Some points:
[-1.0 -1.0  0.1 -0.1  1.7  3.4 -1.7  0.2 -0.2  1.2  1.1 -0.1  0.8  0.4
 -0.2 -0.4 -2.1  0.5  0.7 -1.2  1.2  0.3 -0.2  0.0]
[ 1.1  0.3 -1.1 -0.5 -1.4 -1.5 -0.9  1.7 -0.2 -0.7 -0.6 -0.6  0.4 -1.5
  0.9 -1.7  0.1 -0.6 -0.4 -0.5 -0.2 -0.8 -2.1  0.6]
[ 0.0  0.2 -0.7 -0.5 -0.4  0.3  1.6 -1.5 -0.7 -0.9 -0.5  0.2 -0.1  1.6
 -0.7 -0.5  0.6  0.3  1.9 -0.2  0.1  1.2 -1.8  1.0]
[ 0.2 -0.7 -1.1  0.8  0.8 -1.3  0.4 -0.8 -0.8  0.8 -0.6 -2.6 -1.4  0.0
 -0.1  0.0  0.7  0.2  0.8 -0.3  1.8 -1.0 -0.7  0.2]
[-0.5 -0.4 -2.2 -0.6 -0.5 -0.7 -0.3 -0.2  0.2  1.6 -0.2  0.1 -1.8  0.3
  0.3 -0.4 -0.2 -0.2 -1.4  0.1  0.3  0.2  0.6 -0.5]
[-0.5 -0.2 -0.6  1.2 -0.5  0.2 -0.8  1.3  0.0 -0.6  0.3 -0.5 -0.8 -1.1
  0.0  0.8  0.9 -1.6 -0.7 -0.7  0.4  0.0 -0.5  0.2]
[-0.1  0.5  0.3  2.4 -0.1  0.2  0.0  0.7 -1.5 -1.6 -1.3  0.9 -1.4 -0.2
  0.3 -2.4 -1.4  1.1 -0.9 -0.7 -0.2 -0.1  0.1 -0.2]
[-1.3 -0.9 -1.0  1.4 -0.9 -0.5  0.4 -0.3  1.0  0.3  0.9  1.0  1.1 -1.3
  1.1  1.7 -1.8  0.5 -0.2 -0.8  1.9  0.4  1.3 -0.7]
[-1.8 -1.2 -0.9 -1.2  0.7 -0.8  0.4  1.2 -0.5 -1.0  0.9  1.2  1.2 -0.2
  0.2  0.5  0.9 -0.6  0.4  0.9 -0.1 -1.4  0.4 -1.7]
[ 1.5  0.8  1.2  0.0 -1.5  0.8 -0.6  0.2  0.5  1.0  0.9  1.0 -1.4 -0.6
  0.8  1.5 -0.8  0.1  0.4 -0.2 -1.5 -0.9 -0.4 -1.4]
[-1.0 -1.3  0.0  0.1 -0.4  0.8  0.7 -0.4  0.6 -1.1  2.2  0.4  0.7  0.5
 -0.7 -0.7  2.8  1.4 -1.4 -1.4 -2.4  0.7  0.0  0.4]
[ 0.9  0.0  1.3 -0.3 -0.1  0.4  0.2 -0.5  0.6 -0.3  0.2 -0.8 -1.5 -1.2
 -0.7 -0.2  2.2  0.9  0.2  0.1  2.2  1.2 -0.2  0.1]
[ 0.9 -1.0 -1.0  0.2  0.5  0.9 -1.3 -1.3 -1.0 -0.2 -1.4  0.1 -0.5  0.4
 -1.1  1.8 -0.5  0.0  1.8  2.2 -1.7  0.6  1.0  0.9]
[-0.7  0.8  0.6 -2.3  1.1 -1.2  0.3 -0.8 -1.8  0.9 -0.6  2.1  0.5 -0.7
  0.6 -1.8  0.1 -0.2  0.9  1.4  0.5  0.8  1.6 -1.6]
[ 0.5  0.8  1.6 -0.5  1.3 -0.4 -0.3  0.6  1.9 -1.0 -1.2  2.3 -0.6 -1.5
 -1.2  1.1  0.7 -0.2  0.1 -1.1  1.9  1.5 -1.4  0.0]
[ 0.9 -1.3 -0.1  0.6  0.5  0.1  1.7 -0.4  0.5  0.3  0.0 -0.3  1.6 -1.0
  0.3 -1.1  0.4 -0.5 -0.8  1.0  1.0 -0.4 -0.5  0.3]
[-0.3 -1.9  0.1 -2.0 -1.4  1.4  0.6  1.0  1.2 -0.5 -1.4  0.0 -2.0  0.4
  0.8 -0.5 -1.0 -0.1  0.0 -1.1 -0.5  0.9  2.8  0.2]
[ 0.0  0.1  0.3  0.3 -0.9  0.5  1.9  0.4  0.7 -0.7 -0.4  0.0  1.0  0.1
  1.4 -0.6 -0.2 -0.6  2.2 -1.3  0.0  0.5  1.6  1.2]
[ 0.6 -0.3  0.2 -0.2  0.4  1.3  0.2 -1.4 -0.7 -1.1  1.3  1.1 -1.2  0.5
  1.2 -0.1 -0.1  0.1  1.5 -0.7 -0.6 -1.8 -1.1  0.2]
[ 0.5  0.4  1.1 -0.3  0.4 -0.7  0.4 -1.3  0.9 -2.5 -0.3 -2.2  1.0  1.2
  2.2  0.6 -0.2 -0.8 -0.3 -1.1  0.1  0.6  1.2 -2.2]
[ 0.0  0.9 -0.5 -1.1  0.6 -1.0 -0.2 -0.5  1.2 -0.7 -2.1 -1.9  0.9  0.6
  1.9  2.0 -0.2  0.8 -0.3 -1.0 -0.7 -0.1  1.2  1.3]
[-0.4  0.9  2.3 -0.9  0.4 -0.8  0.1  0.7 -1.9  0.6  0.1 -0.4  0.6  1.5
  0.0  1.0 -0.2  2.4 -2.3 -0.7  0.5  0.6 -0.5  0.9]
[-2.0  1.7  0.3  0.3 -2.5  0.5  0.5 -1.0  0.5  1.0 -2.0  0.0  0.9 -0.1
 -1.9 -0.5  1.7 -0.7  0.3  0.2  0.1  0.1  0.3 -0.7]
[ 0.5  0.4  1.0  1.4  1.0 -0.1  0.4  0.1  1.3  0.5  1.1 -0.3  0.6  1.2
 -1.0 -0.5  0.7 -2.1 -0.2  0.5 -0.3 -0.5  0.9  1.4]
[ 1.3 -0.2 -1.9 -0.1  0.8  0.6  0.9  2.1 -0.5 -1.8 -1.0  0.1  1.1 -1.9
 -1.7  0.7 -0.2  2.5 -0.2  1.6 -1.2 -1.4  1.5  0.6]
[ 0.7 -1.7 -0.2 -0.1  0.5 -0.7  0.2 -2.4  1.4  0.4 -1.4  1.3  0.9  0.3
 -0.5 -0.7 -1.3  0.9 -1.2  0.0 -0.6 -0.2 -1.8 -0.2]
[-0.9  0.6 -0.3  0.7 -1.4  0.7 -2.1  0.1  0.5 -0.9 -0.4 -0.2 -0.1  1.0
  1.0 -0.3  0.2 -0.3 -1.0  1.9  0.0  0.3 -1.5 -0.6]
[-1.3 -1.6  0.9  1.1 -1.0  0.5 -1.4  0.3  0.6 -0.6 -0.5 -1.6  2.0 -0.7
  0.1  0.4 -1.0  0.8  1.3  1.0  1.0  0.3 -0.7 -0.6]
[-0.5  1.3  0.5  0.0  0.4  0.7  2.4 -0.5 -0.5 -0.2  1.2 -1.4 -2.1 -1.2
  0.7  0.1 -0.3  0.0  1.1  0.8  0.0 -1.7 -0.7 -1.2]
[ 0.1  0.3  0.3 -0.6  1.4  0.4 -2.1  0.0 -0.5 -0.8 -0.8 -0.8 -0.4 -1.0
 -1.3  1.1  0.9 -0.4  0.2  2.2 -0.8 -0.1  2.1  1.1]
[-1.0  0.1  0.7  1.6  2.1 -0.7  1.5  1.5  0.7  1.3 -0.7 -0.5 -1.1  0.1
  0.3 -0.1  0.2  0.4 -0.1  0.1 -2.0  0.7 -0.5 -1.5]
[ 0.1 -0.1  0.4 -0.3 -1.7 -0.9 -0.1 -1.3 -0.8 -0.7  0.1 -0.4  0.1  0.2
 -1.9 -0.6 -1.3 -1.1 -1.9 -0.8  0.0 -0.3 -0.1  1.0]
[ 1.0 -0.1 -1.1  0.6  0.7  0.0  0.6  0.7 -1.8  1.0 -0.3  0.4  1.0  0.5
 -0.1  1.5  0.5 -0.2  0.6 -1.7 -0.1  1.3 -0.9 -0.3]
[ 2.0  0.1  0.0  0.0 -0.8  1.5 -0.1 -0.2  0.0  1.2  0.2 -0.5 -0.2 -1.4
  1.8 -1.2  0.9  0.2 -1.8  0.8  0.1  0.9  0.3  0.9]
[ 0.8 -0.9  0.8  1.7 -1.3 -2.1 -0.6  0.8 -0.5  0.7 -0.1  0.9 -0.7  1.4
  1.0 -0.1  0.8  2.0  1.3  0.9  0.2  1.2  0.2  0.9]
[-0.2  0.1  0.2 -0.1  0.3 -2.2 -1.4 -1.6 -1.6 -1.8  1.7  0.2 -0.9 -1.2
 -0.6 -0.1 -0.7 -0.6  0.1 -0.6 -1.5  0.1  0.7 -1.1]
[-0.9  0.7  0.5 -0.6  0.1  0.5 -0.2  1.6 -0.1  1.4 -1.8 -0.9  0.1  1.8
  0.0 -1.1  0.0 -0.3 -0.5  0.1 -0.7 -1.5 -1.0 -0.3]
[ 0.2 -0.3  0.9 -2.6  0.2  1.6  0.2  0.1 -0.9 -1.1 -0.2  0.0  0.4 -0.2
 -0.6  0.4 -0.4  0.2  0.0  0.8  0.2 -1.1 -1.0 -1.0]
[ 1.0  0.4 -1.6 -0.8 -0.4 -0.7  0.2  0.4  1.7 -0.3  1.8 -0.1 -0.9  2.8
 -1.1 -0.4 -0.2  1.3 -0.9  1.3  2.2 -0.8  0.7 -0.5]
[ 0.3  0.6  0.5  0.0 -2.1  0.0 -0.4  0.4 -1.0  0.1  1.0  1.2  0.8  0.7
  0.6  0.8  1.0  0.1  1.9  0.0  0.5 -1.9  0.3 -0.6]
[-1.2  0.8  0.6 -0.3 -0.3 -0.5 -0.3  0.7  1.3  0.7  2.4 -1.7  0.3 -0.9
 -1.4 -0.9 -2.4  1.1  1.5  1.0 -1.2  2.2 -0.2  0.4]
[ 0.2 -1.0  1.2 -0.9 -0.9 -0.8  0.8 -1.3 -1.0  2.2  0.9  0.4  0.3 -1.4
  1.2  1.0 -0.5 -0.7 -0.1  0.6 -0.7 -1.6 -0.1  0.8]
[ 1.5 -2.3  0.9  0.7  1.0 -0.2 -1.2  0.3  0.3  1.4 -0.1 -0.6  0.7  0.4
 -0.5 -1.2  1.5 -1.0 -0.1 -0.9 -0.6  0.0  0.5 -1.6]
[-0.2 -0.8  0.8  0.0  0.9 -0.4  0.6  1.7 -0.4 -1.0  0.5  1.1 -0.4  1.4
  0.9 -0.2 -0.9 -2.8 -0.5  1.5  0.9  0.5 -0.6  2.3]
[-0.6 -1.0 -0.7  0.0  0.4 -0.9 -0.2  0.4  1.8  0.3 -0.9  1.0 -1.3  0.5
 -1.1  0.5  0.3 -0.4  0.4 -0.9 -0.6 -0.3 -1.3 -0.1]
[ 2.0  2.6 -1.4  1.0  0.2  0.3  0.7 -0.2  0.8  0.2  0.1  0.5  1.2  0.6
 -0.1 -0.6 -1.0 -1.0 -0.1  0.7 -0.5  1.2 -0.2 -0.6]
[-1.2  0.0  0.0  0.0 -0.5  0.0  1.8  0.4 -0.4  0.8  0.1 -0.1 -0.5 -0.6
 -1.1  2.1 -0.1 -0.9 -1.2 -0.3  0.1  0.5 -0.6  1.3]
[ 0.1  0.3  0.3  2.0  0.0  0.5  0.3 -0.4 -1.6  0.2 -0.6 -0.1 -0.1  0.5
 -1.9 -0.5 -0.4 -0.3 -0.8 -1.4  1.3 -0.6  1.4 -0.3]
[ 0.1  2.1  1.0  0.6  0.9  0.0 -0.9 -1.0  1.3  0.6  0.9  1.8  0.1  0.0
  0.8  0.9  0.1  0.3 -0.2 -0.5 -0.1 -2.9  0.6 -0.1]
[ 1.5  0.7 -1.6 -1.0 -0.3  0.3 -0.4  1.1 -1.1  0.6  0.9 -0.5  0.3  0.7
 -0.5  1.0  0.3 -0.9 -0.5 -0.8  0.0  1.8 -0.6 -1.5]
[-1.8  0.7 -1.8  0.9  0.9  1.3 -0.4 -1.5 -0.4 -0.1  0.3  0.5 -0.2 -0.2
  1.9  0.0  1.6  0.4 -1.4  1.0  0.2  1.3 -0.5  0.6]
[-1.0  1.0 -1.3 -1.4  1.0 -0.2 -2.1  0.3  0.7  0.9  0.7 -0.7  0.9 -1.2
 -0.2 -1.9 -0.3  0.7  1.6 -1.8  0.1 -0.4  0.4  2.4]
There is one direction along which these points spread out most. Take the direction at right angles to it along which they spread out most. Then take the direction at right angles to both along which they spread out most. Go by this last direction. Where along it does each point below lie, from 0 to 99? The average is 50, and the first point in the table lies past the average. One standard deviation of the points above along it is 16.
[-0.5 -0.2 -0.6  1.2 -0.5  0.2 -0.8  1.3  0.0 -0.6  0.3 -0.5 -0.8 -1.1
  0.0  0.8  0.9 -1.6 -0.7 -0.7  0.4  0.0 -0.5  0.2] 46
[ 0.5  0.4  1.0  1.4  1.0 -0.1  0.4  0.1  1.3  0.5  1.1 -0.3  0.6  1.2
 -1.0 -0.5  0.7 -2.1 -0.2  0.5 -0.3 -0.5  0.9  1.4] 48
[ 0.5  0.4  1.1 -0.3  0.4 -0.7  0.4 -1.3  0.9 -2.5 -0.3 -2.2  1.0  1.2
  2.2  0.6 -0.2 -0.8 -0.3 -1.1  0.1  0.6  1.2 -2.2] 81
[-0.2 -0.8  0.8  0.0  0.9 -0.4  0.6  1.7 -0.4 -1.0  0.5  1.1 -0.4  1.4
  0.9 -0.2 -0.9 -2.8 -0.5  1.5  0.9  0.5 -0.6  2.3] 41
[ 0.5  0.8  1.6 -0.5  1.3 -0.4 -0.3  0.6  1.9 -1.0 -1.2  2.3 -0.6 -1.5
 -1.2  1.1  0.7 -0.2  0.1 -1.1  1.9  1.5 -1.4  0.0] 46
[ 0.2 -0.7 -1.1  0.8  0.8 -1.3  0.4 -0.8 -0.8  0.8 -0.6 -2.6 -1.4  0.0
 -0.1  0.0  0.7  0.2  0.8 -0.3  1.8 -1.0 -0.7  0.2] 45
[ 0.7 -1.7 -0.2 -0.1  0.5 -0.7  0.2 -2.4  1.4  0.4 -1.4  1.3  0.9  0.3
 -0.5 -0.7 -1.3  0.9 -1.2  0.0 -0.6 -0.2 -1.8 -0.2] 48
[-1.2  0.8  0.6 -0.3 -0.3 -0.5 -0.3  0.7  1.3  0.7  2.4 -1.7  0.3 -0.9
 -1.4 -0.9 -2.4  1.1  1.5  1.0 -1.2  2.2 -0.2  0.4] 81
[-1.3 -0.9 -1.0  1.4 -0.9 -0.5  0.4 -0.3  1.0  0.3  0.9  1.0  1.1 -1.3
  1.1  1.7 -1.8  0.5 -0.2 -0.8  1.9  0.4  1.3 -0.7] 91
[ 0.1  2.1  1.0  0.6  0.9  0.0 -0.9 -1.0  1.3  0.6  0.9  1.8  0.1  0.0
  0.8  0.9  0.1  0.3 -0.2 -0.5 -0.1 -2.9  0.6 -0.1] 58
[ 1.5  0.8  1.2  0.0 -1.5  0.8 -0.6  0.2  0.5  1.0  0.9  1.0 -1.4 -0.6
  0.8  1.5 -0.8  0.1  0.4 -0.2 -1.5 -0.9 -0.4 -1.4] 54
[ 1.3 -0.2 -1.9 -0.1  0.8  0.6  0.9  2.1 -0.5 -1.8 -1.0  0.1  1.1 -1.9
 -1.7  0.7 -0.2  2.5 -0.2  1.6 -1.2 -1.4  1.5  0.6] 12
[ 1.0  0.4 -1.6 -0.8 -0.4 -0.7  0.2  0.4  1.7 -0.3  1.8 -0.1 -0.9  2.8
 -1.1 -0.4 -0.2  1.3 -0.9  1.3  2.2 -0.8  0.7 -0.5] 46
[ 0.8 -0.9  0.8  1.7 -1.3 -2.1 -0.6  0.8 -0.5  0.7 -0.1  0.9 -0.7  1.4
  1.0 -0.1  0.8  2.0  1.3  0.9  0.2  1.2  0.2  0.9] 48
[ 0.0  0.9 -0.5 -1.1  0.6 -1.0 -0.2 -0.5  1.2 -0.7 -2.1 -1.9  0.9  0.6
  1.9  2.0 -0.2  0.8 -0.3 -1.0 -0.7 -0.1  1.2  1.3] 67
[-0.4  0.9  2.3 -0.9  0.4 -0.8  0.1  0.7 -1.9  0.6  0.1 -0.4  0.6  1.5
  0.0  1.0 -0.2  2.4 -2.3 -0.7  0.5  0.6 -0.5  0.9] 48
